In the data rows, 128 means zero.
Here is a table of points, one per row:
[ 72  87  59  77 103  98  79  81  85 110 109 105 103 105 119 138 144 134
 141 179 179 164 152 170 184 174 179 195 187 176 216 218 212 191 196 174
 179 221 171 163 163 192 117 159 160 185 161 201]
[126 119 103 135 136 141 162 161 138 150 148 169 179 151 137 156 159 152
 173 154 176 162 152 176 151 166 123 149 137 151 157 149 162 138 130 111
 105 118  83  88  93  94  76  97  93  82  51  71]
[130 134 141 126 132 123 132 126 135 149 133 147 145 131 104 156 146 146
 133 132 135 149 159 137 160 139 146 134 134 162 167 199 146 162 161 131
 130 168 157 146 159 172 150 167 141 135 149 105]
[146 149 147 138 143  97 136 104 118 107 105 114 129 124 125 118 126 129
 132 131 121 102 109 115 129 119 127 119 133  94  94 102 119 112 113 103
 123 103 116 130  97  99 120  93 113 118  99  65]
[ 97 112 113 112 122 100 109 114  84 116 105 109 101 126 122 113 130 139
 140 161 141 144 176 176 184 173 179 181 193 196 203 192 187 193 194 202
 199 208 200 205 185 185 171 173 179 181 183 136]
[134 128 106  99 126 118 124 110 106 131 115 112 114 132 147 124 134 154
 135 149 105 131 126 111 131 108 125 127 137 126 111 133  85  87  81  92
 103  95  80  75 109  76  75  81  74  78  81  77]
[ 56  66  55  84  85  78 101 104  71  67 101 115 109 103  97 104 127 121
 125 119 138 125 147 140 123 150 163 132 149 170 150 148 142 158 114 134
 138 134 150 148 149 138 171 161 132 152 124 153]
[ 88 106  84 102 122  94  98 106  92 105 119 119 114  93  80  90  77  93
  93  91  93  86  98  83  90  64  86  78  74  72  73  99 120  87 104  96
 135 126 127 111 127 139 119 158 170 183 166 176]
[113 113 115 128 126 143 134 129 151 144 152 148 154 172 162 151 178 183
 134 180 167 174 184 146 174 156 158 151 138 134 135 144 118 135 152 130
 117  95 118  96 111 100  86 100  99  87 116  83]
[129 118 123 136 110 139 118 114 116 112  99 119 102 105 102 102 133  96
 117 101 119 130 108 122 147 151 150 139 141 125 121 137 130 142  98 135
 105 104 130 158 133 106 141 106 138 143 124 104]
[ 63  74  69  53  50  74  61  74  80  67  47  50  64  51  78  71  60  77
  67  75  42  88  73  82  98  94  99 101 108  87  94  82 101 107  95 131
 124 126 133 145 135 133 166 150 140 141 145 166]
[176 166 150 155 171 119 153 168 141 140 148 140 136 120 135 103  95 103
 125  96 114  80 113 123 121 134 123 125 103 136 126 112 127 127 134 153
 176 133 139 161 149 133 149 160 138 150 176 160]
[131 162 147 161 193 168 211 179 177 202 181 186 188 191 185 180 184 181
 182 188 165 144 167 135 170 156 162 137 151 146 144 155 129 139 130 154
 133 133 143 123 153 150 128 154 145 137 161 145]
[154 170 146 156 220 179 184 173 180 187 161 164 182 165 161 151 163 133
 169 152 131 113 124 116 102 108 131 103 133  90 130 121 102  96  98 111
 100 114  96 129 107 142 122 121 145 149 175 155]
[ 71  56  95  71  66 124 106 109 141  97 113 132 121 129 115 127 131 119
 114 118 110 138 140 135 116 116 131 121 113 141 106  76  96 153 114 146
 114  75 150 165 157 151 183 150 129 125 132 141]
[190 206 177 189 179 158 144 132 139 117 126 126 105 121  97  98  98  96
  71 120 111  92 113  95 107 102  96 108  99 140 131 136 112 130 132 123
 124 126 127 109 129 129 120 141 146 107  97 124]
[159 162 172 165 165 136 147 145 167 113 140 151 113 117 136 122 122 110
 109 121 115 129 107 112  77  89 113  89  97  93  91  89  94  85  92  72
  85 109  85  89  67  66  57  81  78  70  68  91]
[106 131 121 143 141 176 135 105 137 169 114 136 134 145 144 151 167 145
 114 173 148 147 145 122 172 105 130 114 102 158 124 151 157 146 146 135
  81 129 147 126 145 134 138 143 124 128 114  90]
[156 142 147 129 121 130 118 120 122 144 125 123 137 103 129 125 131 113
 119 116 126 142 112 146 119 142 133 148 153 130 146 139 146 140 139 155
 147 158 132 137 126 143 108 130 120 139 131 118]
[128 127 141 122 116 141 113 118 124 119 120 128 136 148 140 134 115 130
 113 131 108 127 124 120 132  92 114 130 128 139 109 128 112 151 147 117
 101 166 129 105 150 147 152 174 164 172 187 195]
[101 104 110 103 103 109 110 100 106 115 107  91 129 151 120 122 119 110
 103 105 139 131 117  99 124 109 110 122  88 113 129 157 144 141 154 156
 143 178 153 113 167 145 105 136 158 141 147 143]
[ 85  88  66  65 107  71  75  81  55  53  57  70  38  33  57  36  64  26
  66  46  43  33  39  35  38  43  50  60  76  61  83  66  58  53  79  77
  79  95  96  99  78 113  97 121 107  99 131  91]
[ 87  67 100  66  82  81  82  78 104  73 108 104 112 130 131 113 111 126
 132 116 131 143 153 142 123 138 148 140 142 170 132 132 129 140 144 143
 133  97 102 104  98 102 128  66  98  98  90 118]
[138 151 146 157 156 158 139 140 168 137 146 140 144 142 116 117 128 125
  83 105  93  95  63  67  62  69  22  52  52  59  55  66  58  81  55  63
  64  70  76  83  94 125  88 115 134 138 150 173]
[107 125 145 124 116 132 105 134 148 120 140 146 151 147 139 142 141 131
 140 137 118 151 140 157 134 146 158 164 137 139 136 114 135 125 116 119
 122 117  91 117  97 111  99  80  68  78  91  75]
[100 115 128 100 118 139 125 109 124 115 132 137 119 163 148 115 152 135
 139 127 155 146 172 123 152 152 155 158 177 162 149 146 145 168 174 173
 166 145 197 200 164 148 205 174 168 163 171 178]
[115  97 127 106  86  89 105 134 132 112 131 128 138 113 144 136 136 131
 155 135 147 152 119 152 129 157 149 147 150 127 126 109 144 105 134 146
 151 134 128 180 164 154 199 163 190 179 195 179]
[ 99 101  81  76 116  53  92  99 109 106 117  74 104 102 103  99  87 126
 147  95 119 113 122 146 125 123 153 153 164 117 146 142 163 131 152 148
 184 151 145 145 142 147 134 134 139 146 139 133]
[164 173 178 188 155 188 144 178 151 172 145 150 149 137 149 177 146 146
 141 112 161 144 107 135 123 125 119 121 122  81 106  65 105  70  95  82
 102  95  77 115  90  58  97  75 105 104 110 111]
[ 78  57  94  94  64  94 111 104 110 141 134 143 103 132 137 137 118 137
 127 127 109 110 114 125  93 124 110 111  98  87  89  79  71  88 116 142
 124 108 128 136 119 112 164 124 126 137 108 122]
[ 73  56  72  93  68  78  84  91  92  88  91  94  87 107 121 127 108 114
 114 127 135 108 134 115 110 145 114 115 129 141 158 155 149 153 149 150
 153 135 122 124 128 140 124 148 147 132 144 173]
[248 212 221 162 209 188 183 196 176 171 196 167 160 169 178 134 158 166
 166 158 119 132 156 122 140 135 159 135 138 117 117  77  96 112  94 144
 114  79 104  90  73  91  87  81  52  56  66  82]
[151 170 167 162 156 159 151 170 191 148 176 205 152 172 204 190 126 173
 184 181 170 187 157 177 164 163 158 158 177 162 166 162 167 154 156 141
 179 170 163 144 145 141 159 146 145 140 119 120]
[129 137 124 129  98 114  92  92 104 105  88  91  93 103  98 126  88  98
  77 111 129 117 123 112 123  94 109 111  92 120 140 164 129 124 148 124
  94 141 117  80 132 128  80  89 111  80 118 106]
[152 115  99 121 104 137 130 147 120 119 115 112 140  98 108 134 137 140
 121 119 133 152 116 142 132 169 153 160 195 158 142 137 152 148 139 158
 169 147 147 189 130 151 146 132 122 110 119 106]
[151 121 165 128  79 132 102  91 114  95  88  70  87 105  80  82  88 106
  75  67  80  98  79 108  93 101 100  92  98 100 100  85 122  91 149 112
 103  91  97 146 150 116 140 116 122 139 122 126]
[149 175 133 166 154 119 132 156 107 134 128 110 138  95  84 125  92 101
 152 121 132 119 112 134 121 138  90 143 148 116 132 151 163 154 135 131
 144 141 130 107 146 127 114 113 103 105  84  96]
[127 135  97 122 126  90 110  73  82 126  87  96  94  95  86  99 104 105
 130 135 137 116 133 141 164 156 141 133 116 147 139 151 145 164 132 135
 136 147 173 119 123 137 123 159 137 130 144 132]
[178 183 165 193 177 194 213 172 147 189 163 147 152 155 131 148 112 112
 118  99 133  96 114  95  94  78  89  60  57  82  70 119  72  81  65  50
  53  92  76  52  69  90  87  84  78 123 100 108]
[205 177 208 195 148 184 178 187 180 156 165 177 159 167 163 175 192 167
 154 144 145 188 160 174 139 163 146 165 138 153 131 105 126 115 131 142
 120  88 140 165 149 138 194 149 159 166 172 182]
[124 162 119 182 179 126 159 184 173 183 187 166 186 174 181 175 183 165
 193 167 195 170 150 181 171 168 147 165 148 144 155 178 167 153 163 123
 148 172 142 131 124 139 104 145 142 119 127 117]
[ 84 107 114 131 134 114 140 169 123 175 178 140 159 134 138 136 123 120
 139 133 126  82 108 112 135 128  73 103  95  97 114  87 105 103  76  63
 107 111 106  84  82  84  65 100  94  92  85  96]
[171 132 145 138 137 138 141 121 123 107 141 125 118 115 142 115 124 138
 128 129  91 119 112 109  97 115 136 129 133 139 147 145 150 163 158 138
 178 156 147 147 165 175 184 137 168 161 142 168]
[190 142 216 150 133 212 165 154 193 144 150 157 152 162 158 158 174 180
 142 148 146 163 200 168 160 150 171 154 152 174 139 130 138 135 149 168
 148 131 164 154 157 133 161 147 131 135 117 141]
Along one direction, these points spread out more than along any other. Take the direction at right angles to it along which they spread out most. Then take the direction at right angles to both along which they spread out most. Go by this last direction. How far along it is each point below, from 0 to 99? 50 is the average, and the first point above lies past it. One standard deviation of the points above along it is 16.
[ 97 112 113 112 122 100 109 114  84 116 105 109 101 126 122 113 130 139
 140 161 141 144 176 176 184 173 179 181 193 196 203 192 187 193 194 202
 199 208 200 205 185 185 171 173 179 181 183 136] 47
[ 56  66  55  84  85  78 101 104  71  67 101 115 109 103  97 104 127 121
 125 119 138 125 147 140 123 150 163 132 149 170 150 148 142 158 114 134
 138 134 150 148 149 138 171 161 132 152 124 153] 60
[115  97 127 106  86  89 105 134 132 112 131 128 138 113 144 136 136 131
 155 135 147 152 119 152 129 157 149 147 150 127 126 109 144 105 134 146
 151 134 128 180 164 154 199 163 190 179 195 179] 32
[ 88 106  84 102 122  94  98 106  92 105 119 119 114  93  80  90  77  93
  93  91  93  86  98  83  90  64  86  78  74  72  73  99 120  87 104  96
 135 126 127 111 127 139 119 158 170 183 166 176] 28
[ 63  74  69  53  50  74  61  74  80  67  47  50  64  51  78  71  60  77
  67  75  42  88  73  82  98  94  99 101 108  87  94  82 101 107  95 131
 124 126 133 145 135 133 166 150 140 141 145 166] 42
[ 72  87  59  77 103  98  79  81  85 110 109 105 103 105 119 138 144 134
 141 179 179 164 152 170 184 174 179 195 187 176 216 218 212 191 196 174
 179 221 171 163 163 192 117 159 160 185 161 201] 62
[ 73  56  72  93  68  78  84  91  92  88  91  94  87 107 121 127 108 114
 114 127 135 108 134 115 110 145 114 115 129 141 158 155 149 153 149 150
 153 135 122 124 128 140 124 148 147 132 144 173] 58
[164 173 178 188 155 188 144 178 151 172 145 150 149 137 149 177 146 146
 141 112 161 144 107 135 123 125 119 121 122  81 106  65 105  70  95  82
 102  95  77 115  90  58  97  75 105 104 110 111] 51
[171 132 145 138 137 138 141 121 123 107 141 125 118 115 142 115 124 138
 128 129  91 119 112 109  97 115 136 129 133 139 147 145 150 163 158 138
 178 156 147 147 165 175 184 137 168 161 142 168] 28
[176 166 150 155 171 119 153 168 141 140 148 140 136 120 135 103  95 103
 125  96 114  80 113 123 121 134 123 125 103 136 126 112 127 127 134 153
 176 133 139 161 149 133 149 160 138 150 176 160] 23
[134 128 106  99 126 118 124 110 106 131 115 112 114 132 147 124 134 154
 135 149 105 131 126 111 131 108 125 127 137 126 111 133  85  87  81  92
 103  95  80  75 109  76  75  81  74  78  81  77] 78
[130 134 141 126 132 123 132 126 135 149 133 147 145 131 104 156 146 146
 133 132 135 149 159 137 160 139 146 134 134 162 167 199 146 162 161 131
 130 168 157 146 159 172 150 167 141 135 149 105] 48
